Rows are one point carried round by a steady rotation, each followed by how many steps it has turned.
The counts run from 0 to 395.
-4, -5, -1, -2, -6, 4, -8, 15, 13, -2, -1, -4, 20, 6, -10, 2, -13, -12, -7, -2, -16, -1, 28, -26, -3, -4, 8, 3, -18, 14, -12, -24, 5, -6, 3, 6, 16, -11, 10, 0, 21, 12, -3, -10, 2, -13, -2, 8  375
-8, 14, -4, -10, -16, -6, 4, 7, -26, 18, -16, -15, -2, 4, 5, 13, -16, -7, -6, -1, 6, -14, -5, 0, 3, -5, 2, 1, -2, 22, 0, 13, -13, 1, 8, -6, 0, -2, 2, 4, 12, 11, 26, -18, -1, -3, -1, -28  349
-21, 24, 11, -9, -2, 9, 1, 0, -26, 12, -9, -6, 2, 14, 2, 2, -9, -8, 1, 2, 3, -6, 0, -14, 1, 0, -1, 16, -3, 30, -16, -13, 4, 15, -6, -1, 1, 1, 6, 15, 6, 10, 8, -28, 10, 1, -9, -1  345
-7, 0, -9, -10, -18, -9, 3, 13, -2, 3, -16, -10, 1, -11, 4, 16, -21, -8, -14, -1, -8, -10, 6, -19, 18, 2, -4, 7, -12, 15, 0, 10, -6, -9, 10, -2, 7, 3, 0, -6, 17, 16, 8, -14, -12, -16, -10, -22  369
2, 0, -10, -6, -18, -15, 0, 13, 12, 16, -6, -1, 9, 8, 0, 11, -2, -6, -3, -11, -4, -4, 36, -1, -10, 7, 18, 2, -15, 2, -5, -8, -4, -8, 8, 6, 15, -15, 8, -18, 14, 12, 17, -5, -6, -19, 5, -4  144
12, 20, -8, -14, 9, 1, 0, -8, 0, -4, 3, -16, -1, 11, -12, 7, 0, 2, -32, 7, 3, 6, -10, 22, 0, -5, 3, -6, -6, -1, -5, -10, 20, 14, -6, 27, -13, -6, -13, 6, 7, 6, 10, 1, -9, 17, -5, -6  40
2, 10, 6, -24, 10, 12, 4, 9, -5, -5, 3, 3, -9, -8, -17, 5, -13, -4, 15, -6, -7, 14, -15, -16, 9, 11, -2, 19, 9, 7, -7, -21, 22, 5, -9, 25, 1, -2, -5, -6, 9, -1, 16, 13, -10, -2, -2, -11  64
-4, 13, 2, -19, 10, 19, -1, 9, -7, -11, -9, 2, -3, 5, 1, -9, -8, -3, 12, -10, -8, 5, -14, 8, -3, 14, 17, 28, 7, 11, 8, 2, 17, -3, -7, 14, -3, -15, 3, 3, 4, -8, 34, 15, -7, 2, 2, -10  83
20, 2, 10, -2, -5, 4, -6, -7, -3, 0, 23, -10, 4, -2, -21, 7, -9, -7, -11, -2, -4, 24, -6, -14, -18, -1, 0, -10, -3, 0, -6, -32, 15, 11, -4, 6, 4, -10, -5, 7, 17, 7, -8, -7, 0, 12, 7, -7  33
8, 21, -5, -25, 15, 15, -2, 6, -11, -8, -14, -4, -7, 1, 8, 2, -2, -1, -1, -6, 3, -8, -15, 15, 16, -5, 17, 9, 5, 5, 5, 15, -1, 11, -4, 14, -7, -7, -6, 6, -4, -12, 31, 17, -6, 7, -7, -16  80
-6, 3, 7, 4, -19, 4, -13, 7, -1, 2, -6, 5, 14, 3, 15, 3, -4, -11, -3, -10, -11, 14, 19, -19, -24, 17, 18, 19, -11, 12, 9, -2, 5, -2, 1, -12, 10, -17, 14, 5, 12, 10, 10, -18, -2, -8, 1, -1  126
20, 0, -1, -17, -6, -3, 1, 4, -1, -8, 3, -11, -7, -19, -11, 16, -16, -5, -17, -1, -6, 14, -24, -10, 6, 4, -3, -5, 4, -3, 15, 5, 11, 0, 5, 9, -2, -5, -15, -2, 15, 6, 13, 7, -17, 6, -2, -33  47
-5, 18, -13, -2, -9, -7, -15, 2, 7, 3, -20, -2, 16, 14, 17, 6, 13, -10, -23, 5, -1, -8, 36, 2, 1, -2, 15, 9, -19, -3, -4, 9, -5, 13, 1, 7, 0, -4, 6, -6, 2, 4, 8, -15, 1, -4, -17, 3  133
2, 5, 3, 17, 13, 3, -10, -13, 3, -16, 12, 6, 0, -1, 4, -16, 15, 12, 3, 0, -9, -12, 4, 6, -9, 8, 5, 22, -3, -10, -4, -9, 5, 7, -4, -15, -14, 19, 13, 0, -9, -12, -15, -8, 5, 4, 0, 33  209
10, 18, 18, -26, 20, 26, -5, 3, -15, -12, 1, 4, -2, -6, 5, 0, -3, -1, 2, -5, 5, 6, -13, -21, 14, -6, 13, 4, 2, 6, -3, -7, 2, 26, -10, 6, 6, -2, -9, 17, -5, -9, 3, 8, 6, 12, -9, 0  76
17, -3, 1, -9, -4, 16, -24, 15, -8, -15, -10, -1, 5, -8, 11, 1, 0, -14, 10, -4, -6, 1, -8, -16, 2, -5, 21, 2, 5, -6, 15, 17, -12, 8, 5, -10, 7, -13, 0, 3, 2, -18, 21, 14, 3, 7, -10, -22  89
10, 6, -11, -11, 14, -13, 3, 4, 19, -7, -11, 3, 0, -12, 7, 5, 8, 13, -16, -5, 0, -26, 20, 3, 28, -2, 9, 6, -14, -11, -3, 16, -8, 4, 8, 3, -2, 17, -2, -14, -5, -3, -4, 6, -10, -13, -10, 16  173
13, -8, -3, -6, 7, 10, -5, 15, 22, -12, -3, -4, 17, 4, -3, -6, -14, 1, -15, -10, -11, -10, 17, 4, 0, -10, 25, -9, -20, 10, -2, -11, -1, -18, 6, 2, 12, -17, 10, 7, 14, 4, 4, 11, -2, -10, 9, 15  394
3, -1, -11, 19, -7, -17, -3, -10, -2, 1, 7, -4, -10, 1, -12, -8, 9, 9, 16, -4, -6, -18, 1, 24, -18, 15, -1, 21, 7, -12, -4, -8, 0, -12, 4, -7, -16, 13, 16, -25, 1, -9, 13, -2, -8, -7, 11, 3  217
18, -5, -9, 20, 7, -2, -18, -7, 11, -16, 7, 0, 5, 2, 1, -14, 18, 9, -3, -3, -5, -18, 8, 17, -13, -1, 17, 5, -3, -20, 5, 4, -8, 0, 9, -17, -10, 6, 13, -4, -2, -18, -2, 6, 3, 5, 6, 22  206
-11, 30, 8, -9, 2, 13, -10, -3, -16, 7, -9, 4, 6, 18, 20, -5, 6, -5, -1, -3, 5, 2, 16, 2, -9, 4, 20, 18, -10, 17, -9, -10, 2, 18, -11, -1, 3, -9, 8, 14, -3, 2, 15, -18, 6, 5, -7, 11  115
13, 7, -7, -6, -18, -18, 2, -8, -17, 7, 7, -17, -16, -16, -16, 17, -14, -2, -8, 3, 5, 7, -19, 0, 2, 1, -19, -5, 3, -2, -9, -12, 2, 5, 0, 4, -7, 10, -7, -13, 10, 6, 7, -13, -13, 5, -2, -33  26
-6, 9, -5, 2, -20, -2, -9, 8, -2, 7, -13, 0, 10, 12, 14, 2, -2, -10, -4, -10, -10, 6, 18, 3, -24, 14, 23, 19, -9, 10, 10, 4, 4, -10, 3, -3, 5, -21, 13, -1, 11, 10, 27, -12, -7, -8, 5, -7  124
3, 4, 6, 4, -9, -19, 7, -16, -9, 6, 11, -8, -14, -14, -16, 16, -1, 6, -9, 7, -4, 4, -15, -14, -1, 19, -21, 13, 9, -7, 6, -6, 16, 11, 5, 3, -14, 24, -9, -10, 8, 11, -9, -16, -11, 2, -2, -9  253
23, -2, 4, 18, -11, -15, -14, -18, -2, -2, 16, -12, 3, -8, -6, 9, 10, 6, -24, 9, 0, 1, -5, -10, -12, 2, -2, -13, 2, -17, 12, 4, -2, 18, 12, -17, -10, 12, -7, 3, 7, 3, -18, -14, 3, 15, -1, -2  244
-2, 6, 13, -16, 4, 23, -5, 12, -11, -12, -6, 7, -1, -7, 6, -5, -11, -7, 19, -12, -12, 12, -18, -14, -3, 16, 15, 27, 9, 12, 13, -2, 14, -3, -7, -1, 2, -13, 3, 7, 4, -6, 23, 9, -6, 0, 1, -11  85
-12, 12, -4, -4, -5, 4, -8, 6, -25, -3, -21, -10, -6, 5, 3, 1, -2, -10, 4, 7, -4, -18, -17, -6, 13, -3, -3, 19, 11, 10, 4, 23, -7, 11, 6, -5, -12, 8, 2, 2, 3, -8, 21, -10, 2, 6, -16, -26  328
20, -4, -7, -5, 2, 7, -12, 7, 15, -16, 6, -10, 12, 4, -21, 2, -4, -12, -13, 0, -16, 18, -4, -4, -12, -1, 9, -2, -1, -9, 8, -11, 22, 1, 1, 24, -1, -19, -9, -2, 20, -5, 10, 17, -7, 8, -2, -15  51
27, -13, 2, 13, -1, -7, -10, -1, 4, -12, 9, 0, -2, -20, 6, -5, 6, 13, 5, -11, -5, -17, -6, 2, -6, 1, 15, -3, 3, -15, 15, 13, -18, -6, 15, -35, -3, 11, 8, -6, -1, -16, -3, 4, -1, -2, 11, 9  203
25, -5, 2, 20, -11, -18, -14, -14, -10, 5, 17, -9, -3, -7, -6, 3, 12, 6, 4, 2, 9, -16, 3, 2, -14, -6, 3, -15, 4, -19, -5, -6, -22, 13, 11, -26, -4, 14, 7, -10, -1, -11, -6, -8, 6, 9, 6, 1  224
11, 15, -2, -15, 2, -12, 4, 3, 9, 13, -5, -3, 5, 0, 15, 14, 3, 6, -26, -5, 11, -17, 31, 0, 14, -8, 18, -15, -20, 0, -8, 5, -14, 13, 6, 1, 11, 4, -4, 1, -1, 10, 0, -7, -3, -8, -5, 12  152
-4, 19, -4, 3, -1, -5, -3, -18, -10, -4, 11, -9, -6, 2, -15, 3, -3, -1, -13, 9, -2, 11, -10, 3, -5, 8, -17, 14, -3, 1, -21, -31, 21, 13, -15, 14, -12, 11, -2, -4, 8, 7, -6, -21, -6, 11, -9, -2  22
15, 12, -6, -21, 13, 6, -7, 5, 1, -12, -6, -8, -2, -8, -8, 12, 1, -6, -15, 9, 1, 0, -9, -10, 27, -12, -2, -5, 0, -10, -6, 0, 3, 25, -3, 22, -4, 6, -17, -3, 2, -9, 4, 15, -6, 11, -20, -15  58
9, -2, 10, -3, 13, 2, -3, 5, 21, -12, 4, 11, 10, -14, 10, 0, 2, 11, -13, -7, -10, -6, 22, -26, 13, 7, 12, 8, -19, -2, 3, -3, 1, 4, 4, -8, 9, 11, 1, 2, 0, 3, -21, -1, -2, -10, -4, 32  169
17, -10, -8, -9, 3, 5, -3, 19, 21, -9, -6, -7, 15, 1, -3, -2, -16, 2, -14, -12, -10, -15, 16, 5, 5, -11, 24, -12, -16, 9, 1, -5, -6, -20, 8, 0, 12, -18, 6, 1, 16, 3, 11, 11, -6, -12, 10, 7  393
